-31  -65  -12   -2    5   35
-30  -33  -24  -11   19    6
  3   -1   19   11   -4    8
=> -1

 44  -18    9   -7   24   16  -44
 -6   -1    9    8    4   -3  -11
-60   16   10   26  -19  -22   25
=> 16

-61   21    8   -2
  8   18  -43   54
 -2   27    3    0
=> 27

-21  -24  -13   55
 46   -3    0  -16
 60  -34  -63  -10
=> -34

 34  -25   53   23   31   53
 21    9   48  -45   -7   61
  3  -11  -18   49    5   58
=> -11

 -6   26   -8  -51
-16  -56   17   27
  8   52  -20  -28
=> 52

-27   -3    0  -14    4
-20   10   -3  -57   -8
  1    9    3    6   -1
=> 9

 28   18  -18    9   -6
 -2   33   11  -19  -21
 37    7  -55   16   25
=> 7

 19  -11  -30  -14
 -7   -2  -29    4
 68   13   -6   19
=> 13
---
-358  -763   -52   163
-340    39  -289   440
 128   887  -178   647
-> 39

5928  5166  6758  5894  6776  5475
2540  3018  3519  7773  5362  7783
-> 5894

167  173  199  181  150   83
167  210  244  221  124   47
-> 181

 72   14    6   97  151
 29   24  186   97   45
159  225  221  141   86
-> 186

 792   641   550  -177  -353   302
 786   842   709  -303  -844   611
-> -177

6780  6247  2470  6443
4478  8876  8361  6222
7909  2309  5588  6830
-> 8876

-812   233   317   799
 587  -428  -584   313
-> 233
---
array([ 1.2, -1.1,  0.9,  0.7]) -> 0.9

array([[ 0.088,  0.005,  0.094,  0.135,  0.098,  0.086],
       [ 0.131,  0.011,  0.106,  0.090, -0.204,  0.027],
       [-0.079, -0.108,  0.008,  0.161,  0.038,  0.021]]) -> 0.038

array([[ 114.270,   24.057, -158.007,   90.950,  -43.689,  142.372],
       [ 126.196,   24.057,  -83.009,   90.950,  -43.689,  156.375]]) -> -43.689

array([ 173.53, -159.51, -107.64,   67.00,   13.95,  140.73]) -> 13.95

array([-0.099,  0.186,  0.144, -0.054,  0.044]) -> -0.054

array([[ -6.23,  -1.65,  -7.05,  -0.79, -19.57],
       [-10.70,  12.02, -10.10,  -2.70,  -4.35],
       [ -7.24,  -5.09,  -4.20,   6.69, -22.59]]) -> 6.69

array([ -6.8, -11.9,   9.4,  -9.3,   4.9,   2.2,  13.2]) -> 2.2

array([[-0.052,  0.020, -0.046, -0.026,  0.033, -0.024],
       [-0.204, -0.189,  0.103,  0.191, -0.176,  0.107],
       [-0.107, -0.024, -0.050,  0.086, -0.008,  0.052]]) -> -0.008

array([[-1.48, -1.45, -0.32, -0.76],
       [ 1.24,  0.65, -1.09, -0.63],
       [-0.82, -0.93,  1.27,  2.09]]) -> 1.27
---
[  1 -13  54  56 -21] yields 54
[ 62 -28 -36 -38  35] yields -36
[ 32  38  69  14 -28] yields 69
[ 54 -55  27  10  41] yields 27
[ 5 66 48 -7 -2] yields 48
[ 54   8  43 -26  41] yields 43
[-45  15  38  49  58] yields 38
[ 52  24 -17  11  -1] yields -17
---
[398  65 908 319]: 319

[[-136 -327  514  246 -310]
 [-745  -62   73 -995 -183]
 [ -93 -355 -653  -16  412]]: 412

[ -1  -9  -4  -8 -40  26]: 26

[8 6 0 6 3]: 3

[ -9 -16 -32 -25  33]: 33

[262 564  55 920]: 920

[6 6 6 6 1 8 4]: 4

[2 1 4 7 2 2]: 2

[656  68 813 713]: 713
---
[[-27 -40  -4 -12  41]
 [ 12  36  22   6 -57]
 [ -7 -26 -31  -5  54]] -> 54, -57

[ 50  59 -45  15  64 -19 -52] -> 64, -52

[-52  59  56 -36] -> 59, -52

[ 52 -16  -8 -13] -> 52, -16

[ 32  51  31 -43  40] -> 51, -43

[-61 -12 -11 -23 -32 -52 -37] -> -11, -61
---
[120.48, -135.33, -2.15, -12.15] ==> -12.15
[-36.82, -98.79, 110.06, 82.43] ==> 82.43
[100.739, -60.279, -92.861, -100.179] ==> -100.179
[-0.9, 1.3, 0.1, -0.2] ==> -0.2
[31.54, 142.53, -117.19, -101.87] ==> -101.87
[0.1, 1.3, -0.7, -1.3] ==> -1.3
[-7.119, 11.325, -14.340, -15.601] ==> -15.601
---
[[ 15 -25 -56  -9 -32]
 [ -5  10  20   1  10]
 [  3  -6 -13  -1  -9]] --> 3

[ 50  56 -20 -21  28] --> 50

[[ -2 -62  11 -42   3]
 [-11  26  -7  15 -11]] --> -11

[[-19 -25  25  11  62]
 [  7  52   0 -63 -58]
 [-59  24  -1 -44   5]] --> -59

[[ 49  54 -38 -45 -18]
 [ 18 -35   5  31 -39]
 [ 45  -3  19 -47 -53]] --> 45

[ -7  70  -1 -63   5] --> -7
---
[[ -6 -56 -51 -31  40   2  -3]
 [  4  44  -5  30  71  -7 -22]] ==> 44

[[ 14  -4 -35 -11  23 -33 -53]
 [ -8  -9  17  -4 -14  10  35]] ==> -9

[[  0  -9  -4 -13  -7 -11 -37]
 [ 68  44 -28  24 -19  -1  -7]] ==> 44

[[ 35 -21  -4 -26 -26]
 [-32  22   0  57   0]] ==> 22

[[ 42 -27  66 -12 -15 -13  26]
 [-36  10 -37 -41  -7 -34 -39]] ==> 10

[[10 24 35 41 42]
 [59 54 43 29 16]] ==> 54

[[ 44   2 -37 -15]
 [ 68   2 -56 -15]] ==> 2

[[ 13  19  29  -3]
 [ 18  70 -13 -25]] ==> 70

[[ 54  13  -9   3 -17 -25   9]
 [ 54  22 -20  -1   5  -4  -6]] ==> 22

[[11  7 14 15 13  9  9]
 [21  7 61 32 29 11 10]] ==> 7
---
[[ -3  22  -1  -6]
 [-43  17 -60   7]
 [-43  17  -4   7]] → 17

[[ -5  43 -41  54 -12  -9]
 [ -2 -14  34 -20  20  18]
 [ -3 -18  50 -30  18  20]] → -18

[[-66  32 -19  10  18  17]
 [-14  21   1  19  22  36]
 [-15  -8 -13  33  -1 -10]] → -8

[[ 22  42  46 -27]
 [-16 -14 -27  45]
 [-18 -14 -29  55]] → -14

[[ 19 -31   3  48  66  53]
 [-22  -2  48 -17 -15  -2]
 [ -6  40   9 -41 -52 -38]] → 40

[[-65  61   9  47 -32]
 [-65  36  65  47 -32]
 [-65  36 -26  70 -32]] → 36

[[  1  -3   5 -11]
 [ 24 -22  56  16]
 [ -3   1   3  13]] → 1
---
Input: [ 0.02 -0.13 -0.10 -0.12  0.14]
Output: -0.13

Input:
[[ 17.6 -11.0   9.1  20.4]
 [ 13.1 -14.5  10.6  16.1]]
Output: 13.1

Input: [ 131.8   77.0  -72.6 -157.2 -169.6 -136.7]
Output: -72.6

Input: [-0.019 -1.306  0.885  0.006  1.723  0.724]
Output: 0.885

Input: [ 0.03  0.12  0.05 -0.12  0.11 -0.08  0.03]
Output: -0.12

Input: [-1.3  1.6  1.3  0.0]
Output: -1.3
---
[-70   5  20 -43 -36  17  14] >> -70
[ 58  21 -28   8] >> 58
[ 15  20 -17  52  40] >> 15
[ 55  17  10 -47] >> 55
[  8  -7  21  16 -71] >> 8
[-63  23   9  71] >> -63
[ 66  29 -21  13   0 -35] >> 66
[ 36  34  52   3  -5 -10] >> 36
[35 -3 56 38 31] >> 35
---
array([ 90, 598, 836, 799, 278]) ⇒ 90
array([68, 10, 87, 69, 37, 44, 28]) ⇒ 68
array([797,  55, 657, 449, 674]) ⇒ 797
array([517, 471, 986, 204, 130, 492]) ⇒ 517
array([44, 13, 41, 80, 98, 56]) ⇒ 44
array([86, 34, 40, 19, 47, 28, 88]) ⇒ 86
array([2070, 5796, 6333, 8424, 8790]) ⇒ 2070
array([44, 68, 18, 53, 94, 28]) ⇒ 44
array([-557,  260,  452,  114,  643]) ⇒ -557
array([-133,   80, -518,  772,  921]) ⇒ -133
